One vector is turned by the same rotation once a tick. Each row is the vector after some number of ticks, and that number follows the row.
The counts run from 0 to 290.
[156 164 136 150 117 123  97 122 126  86 169 147 107 137 145 109  87  87
 144 193  84 150 112 149 116  92 143 149 143 149  50 117 113 143 135 136
 135 130 145 108 137 107 168 176 136 137 102 139  75 151 142 130 140 119
  90 105 124 122 156 146 124  83 129 110 165 145  96 105 144 157 104 108
 158  90 135 133 106] => 204
[151 126 115 142  93 117 105 147 144 132 135 142  76 128 154 106 134  70
 152 176  92 147 123 145 125  92 152 133 135 151  64 111  97 133 106 124
 123 126 103  94 149 106 152 146 124 144 100 134  49 152 148 104 139  92
  98  98 151 125 172 148 115  99  96 112 159 133  69 110 138 146 126 108
 131 149 136 105 110] => 58
[152 141  96 155 128 108 133 129 144  93 151 140 100 131 113 111  71 112
 147 179 125 167 131 149 126  72 149 114 130 178  58 143  89 139 145 155
 140 102 135 123 131  75 162 140 137 153 107 101  83 145 140 106 153 109
 123 135 138 120 152 180 121 136 122 126 103 117 103 101 164 132 114 126
 156 147 135 146 140] => 158
[157 120 124 156 116 123 132 113 137 116 159 103  73 106 163 108  69 114
 131 161 107 181 120 150 143  82 146 120 119 170  77 137 109 119 156 148
 125 110 104 131 126 114 159 129 145 149 107 122  59 167 172 101 109 102
 122 113 148 123 195 152 128 100  95 124 105 118 108  97 151 155 106 124
 172 127 124 128 125] => 130
[143 159 131 153 124 107 110 110 162 103 151 154  69 125 132 116  79  97
 158 185 107 163 112 140 133  67 136 122 117 179  57 125 103 126 134 121
 132 114 140  95 121  83 152 163 139 149 116 122  72 141 133 125 138 100
 105 118 122 131 163 178 136 113 147 105 125 135  99 130 149 150 106 117
 162 119 139 119 119] => 173
[135 108 128 146  98 123 117 142 139 111 144 134 125 111 139 110 119  84
 125 197  88 144 125 126 129  93 143 133 160 150  75 122 111 141 138 171
 127  84 111 111 157 121 163 142 137 140 111  88  42 155 171 122 139 137
  95 132 144 132 184 149 136 127  99 149 163 126 108 106 161 183 152 133
 128 123  92 137 141] => 261
[151 115 109 128  88 129 142 148 136 112 150 177 104 133 144 111 139  87
 130 212 103 154 114 145 122  78 148 156 125 161  53 120  92 137 130 143
 121  95 131 100 123  72 150 140 128 146 113 110  64 148 173 144 146 111
  99 118 113 169 178 160 130 109 129 155 152 133 101 152 158 151 114 136
 150 148 104 157 139] => 37
[130 102 125 122 114 126 137 141 146 134 147 155  81 113 171 115 134 103
 135 202 104 169 118 140 139  77 163 140 133 144  44 132  91 121 121 131
 127 100 111  90 149 101 162 146 127 152 103  98  55 151 147 117 147  98
  92 119 149 149 180 161 122 120 120 143 164 135  97 123 162 168 131 130
 157 153 127 134 122] => 32
[141 113 127 122 119 116 116 137 140 125 155 157 112 122 176 107 124 106
 123 192  94 168  89 160 121 101 128 165 120 150  53 120 107 124 132 138
 113 100 142 105 129 115 147 143 144 135  98  99  59 130 180 128 124 115
  90 108 126 128 180 162 142 113  94 115 157 132  97 117 157 187 107 132
 155 121 131 122 119] => 24
[138  99 114 150  78 123 104 129 127 107 157 141 112  95 141  97 112  82
 154 203  91 171 125 136 145  84 153 125 154 165  71 137 116 119 161 145
 158 108  98 101 149  97 134 145 123 137 124  93  59 175 149 109 148 137
 110 144 164 137 178 175 139 134 124 146 154 131  94 126 160 141 119 139
 139 131 114 139 137] => 256
[158  99 114 147  86 120 120 109 153 127 157 112  88 118 155 106 122  95
 144 157 100 136 112 143 143  94 140 130 118 151  72 117  91 134 129 149
 117 110 116 105 147 116 133 149 142 154 110 106  33 154 180 104 133  99
 105 108 145 115 180 152 132 128  88 111 145 108  86  95 160 153 107 150
 136 150 139 116 119] => 280
[155 167 127 125 125 125 104 139 130  96 155 138 123 153 121 110  92 107
 138 209 110 159 127 155 108  75 153 137 148 145  53 125 106 154 130 150
 144  99 156 103 135  94 169 171 143 146 100 102  58 158 127 141 175 105
  85 122 130 129 156 158 119 104 141 134 137 121  95 116 136 154 126 106
 159 108 136 144 129] => 189
[146 135 136 138 108 144 119 134  98  93 184 127 129 132 161 112  99 108
 140 208  82 161 112 147 126  97 150 157 152 153  62 116 129 137 152 166
 129 128 114 132 147 108 175 151 127 146 107 113  67 159 161 126 161 124
 102 112 147 121 194 124 114  80 109 152 159 153 110  98 153 165 133 130
 152 106 102 155 124] => 231
[152 153 123 144 124 106 115 149 129 113 157 145  84 124 139 110  93 107
 134 201 122 158 129 154 124  65 162 121 134 175  57 134  78 127 119 134
 135  98 153  90 140  78 145 162 120 133 128 106  57 147 128 146 162  88
 118 141 143 137 148 172 110 126 139 146 106 119 113 119 141 113 117 124
 159 123 150 147 120] => 184
[158 160 118 148 132  95 102 147 139 118 148 157  79 112 130 123 112  83
 141 201 112 136 120 147 116  65 148 122 124 158  72 121  77 125 113 146
 117  95 160  93 129  90 149 141 133 128 122 110  51 134 170 149 152  93
 116 139 125 144 150 183 123 112 139 140 107 110 117 128 132 126 110 103
 170 113 144 130 127] => 180
[150 149 132 125 111 125  97 157 114 110 178 145 119 119 171  99 119 102
 119 217  98 143 115 150 135 103 153 153 152 146  69 123 102 110 122 139
 129 117 126 113 162 119 139 168 112 119 115 106  41 160 161 137 166 127
 114 125 140 126 169 142 103  97 101 153 147 127  92  92 132 126 123 131
 148 105 117 147 122] => 223
[140 170 137 134 140 114 104 150 143 110 155 143  71 122 147 130  97 102
 121 205 107 146 110 151 135  69 153 132 128 146  60 122  80 134 104 134
 126 102 142  83 142 107 165 168 126 140  93  95  39 136 137 139 160 103
  96 117 141 137 156 162 113 111 111 126 139 130  93  96 133 150 130 112
 163 127 144 110 125] => 182
[146 128 134 135  98 122 126 118 116 111 159 119  90 113 144  94  90  91
 138 181 103 182 156 117 134  91 134 126 120 163  79 136 106  97 143 142
 138 106  92 118 149 125 134 135 124 142 121 125  51 161 189 127 131  87
 126 123 154 156 216 132 148 104 124 148 112 109 122 113 118 154 125 104
 155 105 116 133 139] => 104
[139 145 125 146  96 132  95 142 119  94 173 151 113 110 158 118  95  94
 133 217  92 154 123 151 133  91 168 145 158 154  59 129 111 121 129 135
 140 131 101 108 149  99 161 157 109 127 117 113  68 173 122 120 170 126
 123 137 156 123 181 151 114  98 115 149 148 140  90  94 148 107 117 131
 140 116 109 153 132] => 226
[153 104 106 163  80 135 131 131 121 121 154 131  72 109 156 130 134  79
 130 177  85 134 130 127 138  88 169 143 144 183  76 122  88 139 119 161
 118 108  93 114 143 101 158 138 119 151 130 101  52 159 173 116 134 121
 115 129 146 130 185 156 118 128 104 147 138 129  97 110 170 123 136 152
 126 153 104 133 129] => 266
[147 118 120 140 128 116 112 137 138 126 167 145 110 119 174  99 110 108
 137 197  92 167  88 197 129  91 152 153 135 151  48 132 100 125 137 137
 110 109 119 120 134 109 146 155 143 146  90 117  72 159 150 102 146 116
 118 124 147 117 157 170 123 130  90 121 132 131  76  98 171 150  94 132
 146 134 148 144 117] => 16
[157 146 119 146 120 128 131 128 146 103 158 117  72 115 144 124  84 124
 117 170 118 160 117 149 131  77 152 114 124 155  63 140  85 145 124 148
 106  99 124 117 136 100 175 143 121 155  93  97  49 146 133 113 147  97
 108 112 134 125 161 160 114 123 101 128 117 123 100  84 165 154 123 134
 159 146 137 126 127] => 156
[177 144 105 145  88 128 127 142 118 104 141 124  91 133 132 105 122  75
 119 172  95 130 145 150 100 103 147 149 136 175  77 112  89 130 112 167
 132 120 110 112 158  96 162 148 119 136 121 141  51 173 198 143 160  94
 126 137 131 137 188 127 108 101 107 146 129  98  99 105 128 109 123 114
 141 120  99 155 129] => 82
[150 132 117 133  93 130 105 163 117 135 138 141 100 116 138 108 138  53
 137 183  96 132 144 129 110  94 149 134 141 138  72 133  85 118  94 141
 139 111 108  90 163 111 145 126 120 126 122 126  39 152 186 124 155  85
 105 124 143 161 187 150 117 101 114 144 145 101  85 103 116 129 134  96
 143 132 124 125 118] => 70
[157 111 130 166  92 125 114 125 107 111 177 134  74  99 178 108 116  90
 145 195  80 159 114 157 141  91 173 153 146 173  67 116 116 120 147 142
 119 141  85 124 138 103 142 139 105 130 130 132  60 169 166 107 130 117
 112 126 153 119 191 140 111  96 119 135 144 150 103 103 154 114 106 130
 158 117 124 135 112] => 240
[136 101 112 165 112 104 121 128 131 119 152 171 103 118 162 121 108  82
 161 194  73 170 106 171 109  86 142 160 139 169  59 124 104 118 142 137
 125 103 124 107 116  98 158 134 142 133 121 120  91 145 171 125 126 112
 102 131 124 153 179 184 155 115 133 137 154 141  93 134 161 159 102 119
 150 115 131 135 124] => 22
[142 138 128 132  94 124  99 147 120 129 135 154 104 126 129 107 138  46
 140 188  80 139 144 128 107  90 141 130 142 139  68 106  94 136 117 151
 135 103 120  94 150 102 156 132 144 133 110 130  48 147 191 128 142  82
  89 114 141 158 191 142 134  93 114 142 150 115  95 113 129 163 140  94
 136 117 124 119 117] => 66
[156 146 124 173 136 106 112 126 143 121 152 135  43 101 136 131  89  92
 143 170  98 144 118 162 115  73 155 128 122 158  71 114  90 137 103 153
 107 104 140 104 124  97 160 134 136 133 109 119  73 140 150 120 115  99
 105 121 120 129 148 177 115 101 107 108 117 132 108  93 168 144 122 116
 164 133 157 102 119] => 168
[160 157 126 132 129 123 100 146 113 113 174 124 103 148 149 104 100 106
 130 188 103 145 114 169 113  73 174 141 138 155  52 127  86 142 113 140
 123 128 137 115 136 102 167 165 125 144  99 122  57 155 137 136 170  90
 106 102 130 107 152 146  87  98 107 113 126 120  95  89 142 127 123 112
 162 116 150 129 110] => 197
[146 149 126 148  92 143 118 125 115  80 171 149 130 131 156 111  90  89
 137 205  84 162 130 151 116 100 158 143 163 149  69 133 130 139 146 158
 144 123 108 121 146 102 163 159 126 132 110 120  77 173 134 124 155 138
 103 130 151 131 184 150 124  94 126 153 154 147  91 110 149 143 117 123
 130 100 105 159 119] => 230
[150 148 128 133 133 108 140 130 152  89 156 126 113 119 135 106  85 114
 117 190 127 167 118 133 137  78 121 111 126 159  71 143 100 132 147 162
 132  78 144 122 150 102 163 155 138 154  97  86  47 138 170 118 143 107
 119 121 131 145 170 158 147 116 113 132 120 107 113 108 147 191 117 128
 168 126 111 140 137] => 148
[149  95 114 138 130 105 117 149 126 140 157 164  96 104 168 101 138  92
 139 192  84 154 106 162 114  89 142 161 120 150  51 117  97 120 131 145
 113  89 137 112 120 114 137 123 142 139 118 109  63 136 200 122 121 113
 103 126 127 136 174 164 140 127 119 140 138 132 109 121 161 163 108 118
 158 115 135 138 120] => 25
[148 149 125 129 131 108 119 137 125 116 157 141  66 124 148 119 104 103
 134 203 107 149 116 146 132  73 164 125 119 158  65 125  62 127 113 127
 115 106 141  95 141  97 156 162 107 137 110 111  45 137 147 155 155  86
 109 121 132 145 160 159  97 108 134 139 120 124 111 116 133 129 128 128
 169 128 152 120 125] => 183
[165 147 116 165 113 105 125 127 154  88 151 148  73 127 130 124  83 106
 132 173  94 134 100 147 109  85 139 147 113 185  65 114  82 135 127 143
 101 107 150 117 107  80 164 151 129 135 115 117  67 131 173 136 132 105
 114 121 104 127 150 163 128 118 120 124 117 124 111 114 172 140 102 123
 164 138 125 133 128] => 165
[161 138 140 153  91 128 109 136 106 107 163 138 104 113 176 120 112  86
 130 189  65 137 119 155 124 103 156 159 160 155  62 112 111 139 129 169
 113 116 107 127 145 122 169 146 120 134 113 114  53 159 180 123 141 124
  97 111 128 106 182 126 115  84  95 136 166 138 106  87 160 146 121 125
 144 116 109 139 125] => 235
[142 112 118 149  89 119 115 132 127  99 146 140 135 108 138 107 116  73
 139 204  91 145 133 133 126 105 138 136 168 161  75 118 112 140 163 168
 143  91 123 119 159  92 146 137 129 141 123  80  55 173 172 118 149 135
 109 141 147 124 184 169 137 132 116 153 151 123  99 112 152 152 125 139
 122 122  98 156 127] => 260
[152 138 121 145 112 134 131 124 119  99 153 117 126 130 140  91  66 100
 126 169 107 173 139 148 119  92 138 120 142 155  78 155 110 119 155 168
 144 106 104 129 153 110 174 138 134 161 107 109  63 169 177 114 142 100
 131 119 155 116 191 151 129 111  91 139 119 106 107  86 135 163 129 115
 143 113 106 146 140] => 118
[145 138 131 139 125 125 107 155  95 125 156 134 107 102 166 120 124  85
 127 208  90 149 122 160 118  98 165 148 154 141  68 131  98 124 125 157
 130 124 128 113 159 121 152 137 106 126 118 100  50 153 161 134 162 112
 114 126 155 126 178 146  99  96 126 166 138 132 101  91 129 127 134 116
 150  99 126 154 114] => 224
[145 109 127 166  90 125 122 129  96 122 153 135 110  95 161 104 106  79
 157 183  68 166 136 157 128  88 157 141 155 148  70 127 114 136 158 152
 128 126  94 120 138 113 146 127 125 139 117 116  77 164 167  98 131 122
 106 118 160 131 193 153 122  93 119 144 149 158 106 106 161 145 125 122
 153 111 120 123 123] => 243
[157 127 111 169 108 110 132 106 126 107 156 132  89  95 137 101  65 109
 146 159 109 184 139 150 131  97 133 125 121 183  77 136 101 104 164 159
 135 107 107 130 127  91 146 132 147 143 113 124  79 162 174  98 114 110
 136 129 156 127 193 166 146 110 127 122 100 118 113 111 150 148 102 124
 161 121 124 125 127] => 131
[134 142 121 164 109 109 138 122 140  98 137 139  74 108 123 126  66 100
 135 187 108 173 144 126 128  78 142 113 138 187  59 143 106 129 143 149
 139  83 127 113 132  92 170 131 127 150 117  92  79 141 161 126 123 108
 123 132 134 155 181 183 143 121 134 150 112 121 127 119 158 154 137 126
 168 134 122 131 145] => 146
[175 143 114 128  80 132 131 140 117 108 141 123 104 142 137 110 117  75
 124 173  95 132 141 116 107 105 148 141 136 160  76 113 102 124 106 152
 122 121 105 117 164 104 168 147 129 135 111 139  42 156 196 137 156  86
 107 115 118 141 180 114 120  92  99 141 145 107  99 100 126 146 140 111
 139 117  87 130 127] => 81
[155 143 110 156  89 132 133 115 131  91 161 130  82 118 149 108  70 101
 126 187 115 162 141 120 125  88 154 121 130 182  77 145  99 110 138 154
 138 114  84 121 158 105 171 140 111 142 135 128  72 172 157 121 134 114
 133 139 143 135 200 154 130 121 115 145  99 129 109 109 149 122 127 129
 147 123  98 151 151] => 116
[161 132 124 173  88 116  92 131 127 110 145 138  84  99 135 113  96  67
 140 174  84 144 153 126 113  97 146 141 129 170  80 121  98 110 110 147
 136 123  91 112 149 125 153 128 132 110 138 145  54 170 190 112 122  96
 133 129 148 140 188 168 141 100 105 120 124 108 102  80 122 125 114 103
 138 105 120 124 136] => 97
[165 129 111 133  84 130 134 138 108 111 146 132 116 150 115 105 122  69
 136 170  97 155 150 130  97  87 145 134 142 164  72 124  88 138 129 170
 146 118 116 113 149  94 156 144 132 142 116 128  52 160 188 136 165  89
 108 116 136 144 193 130 120 106 135 160 127 117 108 128 127 133 125 100
 130 115 100 145 128] => 78
[140  93 113 142 126 114 119 127 121 142 165 138  92 115 164 119 116 107
 147 190  88 174 113 194 121  82 169 152 126 140  43 133  90 124 136 149
 123 110 113 123 116 113 161 132 143 156 109 115  76 151 157  98 131 105
 100 122 143 107 181 176 128 128 107 128 136 129  85  98 177 156 109 123
 164 122 159 131 122] => 17
[148 136 113 169 122 108 130 131 152  97 149 145  88 112 126 128  78  85
 129 194 106 144 129 144 116  76 131 119 131 184  77 134  92 134 122 170
 129  73 151 123 133  98 170 131 144 136 117  87  71 139 174 122 120 109
 123 148 109 148 166 188 140 129 120 144 112 119 126 108 161 150 121 121
 153 125 105 144 154] => 150
[159 129 102 142  96 125 131 153 145 110 144 173  91 125 159 119 142  85
 119 201  97 130 111 149 114  86 151 152 133 182  59 116  85 131 115 145
 113 100 122 102 135  91 159 145 124 128 124 114  58 152 176 121 159  97
 107 136 123 136 157 160 116 128 112 137 147 129  83 120 170 138 111 137
 134 152 110 147 144] => 41
[151 144 123 143 103 131 103 136 127  98 156 113 112 106 144  94  81  96
 125 182 125 163 143 144 130  98 145 109 145 154  83 148  97 111 127 159
 146 103  88 119 163 128 167 131 132 141 107 113  54 175 158 107 156 120
 137 132 161 119 192 155 131 137  84 143 116 101  93  68 142 138 123 117
 143 115 111 149 147] => 114
[157 144 124 113  83 147 142 132 119 103 143 125 109 152 126 101 123  79
 133 172 100 153 143 131 119  93 148 127 138 154  70 128 109 124 129 147
 137 122 107 108 156 101 164 155 125 149 103 123  46 168 171 137 174  91
 103 100 154 147 202 120 113  94 120 146 145 120 101 124 127 161 140 111
 141 127  95 148 124] => 77
[169 141 117 151  86 126 137 110 142  71 160 123 122 134 148  93  55 108
 116 180 102 163 123 138 130 113 128 149 134 174  73 132 125 119 154 168
 126  96 112 140 145 106 169 156 135 143 110 124  68 166 175 117 124 121
 131 123 126 118 185 146 135 112  90 133 120 110 105  92 146 156 108 126
 154 117  91 150 143] => 121
[151 135 129 133 109 133 118 142  85 118 169 140 110 123 158 110 113  97
 136 197  91 160 127 167 113  84 177 137 153 151  69 129  98 135 140 161
 129 128 105 122 145 103 152 136 107 147 118 108  57 168 159 126 159 106
 110 119 166 125 193 133 104  88 129 166 132 139 114 103 150 129 129 119
 163 106 129 147 114] => 228
[166 148 120 151  80 142 101 131 133 103 149 126 113 140 137 108 116  69
 131 173  96 128 138 143 117 100 155 120 152 153  72 126  97 125 107 160
 139 118 104 111 168 120 176 143 130 133 111 136  52 168 161 113 152 104
 113 116 140 117 178 141 110 108  74 135 144  99  74  73 124 132 125 102
 121 123 108 132 117] => 84
[137 119 127 151  93 129 102 132 104 125 170 139 127 106 161  87 109  89
 165 190  84 172 121 175 136 102 152 135 162 146  74 124 123 131 158 153
 141 131 108 128 142 111 136 142 141 129 106 109  61 167 156  97 142 128
 111 110 171 106 186 153 122 114 104 128 147 141  89  93 143 150 110 126
 150 110 142 141 106] => 242
[157 152 119 165 120 102 119 123 152  99 155 146  47 110 151 121  86 102
 142 186 105 156 107 149 137  77 145 139 115 191  60 118  92 128 124 131
 122 111 141 102 120  84 158 157 121 132 117 126  63 142 145 120 119  90
 121 128 128 127 146 169 124 121 116 103 117 127 104 110 161 133 101 125
 159 138 149 114 126] => 169
